In the data rows, the value 128 means zero.
Here are some numbered points:
159 & 137 & 149 & 081 & 138 & 146 & 140 & 119 & 141 & 123 \\ 0
121 & 114 & 140 & 154 & 129 & 135 & 154 & 128 & 117 & 177 \\ 1
115 & 137 & 121 & 133 & 136 & 109 & 139 & 108 & 127 & 140 \\ 2
090 & 184 & 160 & 138 & 109 & 173 & 115 & 120 & 181 & 116 \\ 3
116 & 116 & 118 & 111 & 152 & 146 & 092 & 144 & 058 & 141 \\ 4
150 & 126 & 139 & 144 & 132 & 100 & 122 & 135 & 129 & 153 \\ 5
131 & 166 & 123 & 113 & 126 & 110 & 088 & 135 & 088 & 130 \\ 6
127 & 068 & 218 & 147 & 177 & 093 & 173 & 133 & 101 & 131 \\ 7
091 & 202 & 176 & 141 & 148 & 181 & 183 & 059 & 213 & 059 \\ 8
126 & 143 & 118 & 125 & 128 & 182 & 102 & 125 & 129 & 128 \\ 9
117 & 111 & 146 & 141 & 130 & 136 & 135 & 102 & 161 & 114 \\ 10
112 & 172 & 147 & 152 & 139 & 172 & 125 & 135 & 152 & 104 \\ 11
045 & 121 & 149 & 124 & 140 & 128 & 154 & 158 & 140 & 125 \\ 12
144 & 127 & 122 & 123 & 089 & 107 & 084 & 158 & 085 & 147 \\ 13
110 & 145 & 140 & 125 & 139 & 147 & 148 & 100 & 143 & 102 \\ 14
135 & 167 & 128 & 140 & 119 & 143 & 088 & 131 & 158 & 118 \\ 15
New points follow, each followed by the numbers of its three nearest points above, looking only along the 4 directions in which the numbered points spread most, smallest number first.
175 & 121 & 100 & 097 & 115 & 102 & 114 & 133 & 070 & 150 \\ 4 6 13
132 & 123 & 116 & 120 & 110 & 155 & 102 & 136 & 123 & 129 \\ 2 6 9
089 & 171 & 144 & 114 & 120 & 192 & 099 & 168 & 142 & 122 \\ 3 9 11
159 & 131 & 130 & 160 & 149 & 145 & 121 & 107 & 142 & 130 \\ 0 2 10
105 & 164 & 113 & 102 & 121 & 159 & 138 & 137 & 155 & 075 \\ 9 11 14
148 & 043 & 142 & 119 & 130 & 094 & 147 & 176 & 113 & 130 \\ 1 5 7
107 & 154 & 117 & 134 & 135 & 172 & 140 & 106 & 147 & 105 \\ 9 11 14
104 & 067 & 132 & 115 & 135 & 071 & 154 & 185 & 110 & 163 \\ 1 5 7
127 & 092 & 141 & 104 & 118 & 114 & 122 & 127 & 123 & 118 \\ 1 2 5
138 & 111 & 140 & 154 & 148 & 133 & 117 & 128 & 151 & 126 \\ 1 2 10
112 & 147 & 144 & 098 & 117 & 140 & 146 & 121 & 138 & 094 \\ 10 11 14
121 & 146 & 124 & 141 & 154 & 130 & 155 & 127 & 164 & 102 \\ 10 11 14
137 & 096 & 125 & 121 & 120 & 139 & 120 & 134 & 095 & 146 \\ 2 5 6
109 & 153 & 107 & 121 & 102 & 121 & 107 & 118 & 116 & 118 \\ 6 9 15
150 & 134 & 071 & 130 & 094 & 106 & 090 & 146 & 073 & 166 \\ 4 6 13
158 & 134 & 083 & 108 & 105 & 083 & 090 & 130 & 077 & 168 \\ 5 6 13
123 & 124 & 157 & 133 & 128 & 111 & 074 & 145 & 133 & 126 \\ 1 2 5
149 & 048 & 142 & 131 & 142 & 107 & 178 & 145 & 120 & 154 \\ 1 5 7
133 & 132 & 100 & 133 & 109 & 154 & 125 & 110 & 148 & 114 \\ 9 11 15
125 & 172 & 134 & 145 & 133 & 141 & 125 & 090 & 181 & 111 \\ 3 11 14
070 & 181 & 148 & 110 & 109 & 143 & 096 & 131 & 119 & 120 \\ 9 11 15
113 & 125 & 121 & 111 & 135 & 108 & 144 & 101 & 126 & 119 \\ 0 2 10
112 & 143 & 115 & 159 & 140 & 119 & 135 & 110 & 150 & 106 \\ 2 10 14
147 & 131 & 105 & 158 & 126 & 080 & 144 & 114 & 154 & 142 \\ 1 2 5
160 & 098 & 126 & 165 & 135 & 109 & 109 & 159 & 135 & 149 \\ 1 2 5
154 & 133 & 104 & 100 & 110 & 110 & 140 & 116 & 098 & 113 \\ 0 2 6
095 & 157 & 173 & 133 & 129 & 154 & 135 & 128 & 175 & 099 \\ 3 11 14
137 & 115 & 123 & 091 & 105 & 090 & 094 & 166 & 094 & 124 \\ 4 6 13
124 & 115 & 137 & 072 & 122 & 116 & 134 & 133 & 099 & 138 \\ 2 4 6
114 & 135 & 136 & 130 & 144 & 117 & 122 & 130 & 124 & 125 \\ 1 2 10
139 & 142 & 136 & 115 & 147 & 138 & 125 & 099 & 139 & 114 \\ 0 10 14
170 & 138 & 113 & 148 & 110 & 129 & 076 & 103 & 114 & 140 \\ 6 13 15
